In the rows, 128 means zero.
The same turns and mirrors carry the whole set onto itself, and each row onto the other rows of its family. Which rows share a family with each named row? Give them in list order.
These 16 rows form 4 families of 4 rows each.
nugus: [106 148 133 122 145 160 155 122 134 142 126 103 138 113 151 155]
nided: [110 160 133 109 148 149 146 117 147 123 129  88 127 110 149 157]
zuza: [124 132 155 123 166 141 153 119 145 121 125 109 127 111 135 160]
dak: [121 110 132 142 134  69 148 118 126 134  95 112  96 110 141 105]
mose: [ 98 151 110 145 142  81 151 108 104 129  95 124 138  91 162 113]
vokod: [107 143 153 125 142 139 159 125 151 127 126 111 120 108 142 170]
bulu: [103 138 116 134 159 149 127 132 122 136 136  96 126 144 138 143]
gev: [130 132 116 121 129  72 141 104 130 132 111 106  85 114 153 104]
kagim: [103 156 119 155 142  72 147 122  99 143  97 103 128  95 157 116]
sas: [120 134 122 116 124  72 146 117 123 145 109  86  92  97 153 104]
lopos: [108 139 120 113 165 153 119 141 121 120 111 114 120 121 120 137]
sutag: [ 97 141 135 136 134  64 149 108 113 121  89 125 117  91 143 123]
rim: [126 121 102 131 141  66 150 121 124 122  94 109 100 103 135 106]
betu: [118 155 121 128 150 153 121 138 136 134 132 100 105 136 143 143]
Vudos: [111 141 102 128 150 151 129 149 125 131 112 110 114 134 118 144]
vazo: [107 150 120 137 135  79 148 120 119 119  70 117 120  82 143 111]

Which other rows belong to the same family as bulu? nided, dak, vazo
Which other rows belong to the same family as Vudos? mose, vokod, gev
Which other rows belong to the same family as nugus? sutag, rim, betu

The same turns and mirrors carry the whole set onto itself, and each row onto the other rows of its family. Which rows share a family with each named row? Give them in list order.
These 32 rows form 4 families of 8 rows each.
Seta: [172 126 133 122 130 108 157 128 157]
Refuv: [139 100 111  90 142 127 125 138 150]
Bazuk: [163 141 137 129 105 114 104 147 166]
sutu: [126 127 122 130 133 150  93 155 129]
vul: [174 106 128 137 151 157 134 140 134]
gor: [127 147 130 113 112 101 116 142 152]
Golof: [128 128 134 117 118 114 157 157 157]
Koz: [133 123 104 142 111 124 103 131 123]
lefom: [141 152 153 136 136 100 118 136 135]
sope: [175 119 126 131 139 139  93 139 121]
delu: [121 141 114 114 155 140 126 160 130]
gefa: [111 117 129 133 155 130 105 141 151]
kimib: [175 120 108  97 118 127 138 132 147]
Mot: [159 152 146 160 121 129 124 147 135]
Tipo: [136 156 152 120 126 125 119 133 175]
selat: [151 158 123 153 153 147 123 147 143]
zuno: [124 106 125 105 111 128 104 139 135]
vegek: [128 112 116 118 135  99 126 141 173]
vap: [173 147 121 127 119 136 146 112 149]
Kuzon: [153 104 102 118 129 160 132 139 156]
biler: [131 122 131 131 140 150 161 137 163]
vum: [142 106 122 118 153 139 146 149 115]
teg: [134 106 128 108 120 121 126 105 156]
vot: [149 109  99 140 147 143 132 119 126]
mevog: [178 141 133 142 146 125 145 158 145]
papef: [161 135 150 111 154 137 146 144 166]
vati: [154 143 120 129 135 118  88 114 137]
manan: [172 121 102 134 115 119 101 130 149]
Selek: [173 114 140 138 111 120 123 115 158]
sol: [129 127 151 150 137 126 112 163 134]
Fofi: [167 145 140 135 131 161 125 133 118]
lev: [126 133 155 116 146 137 150 153 137]

Which other rows belong to the same family as vul? Seta, Refuv, sutu, gor, Mot, manan, lev
Which other rows belong to the same family as biler? gefa, Tipo, selat, vap, teg, vot, vati
Which other rows belong to the same family as lefom? Koz, delu, vegek, Kuzon, papef, Selek, Fofi

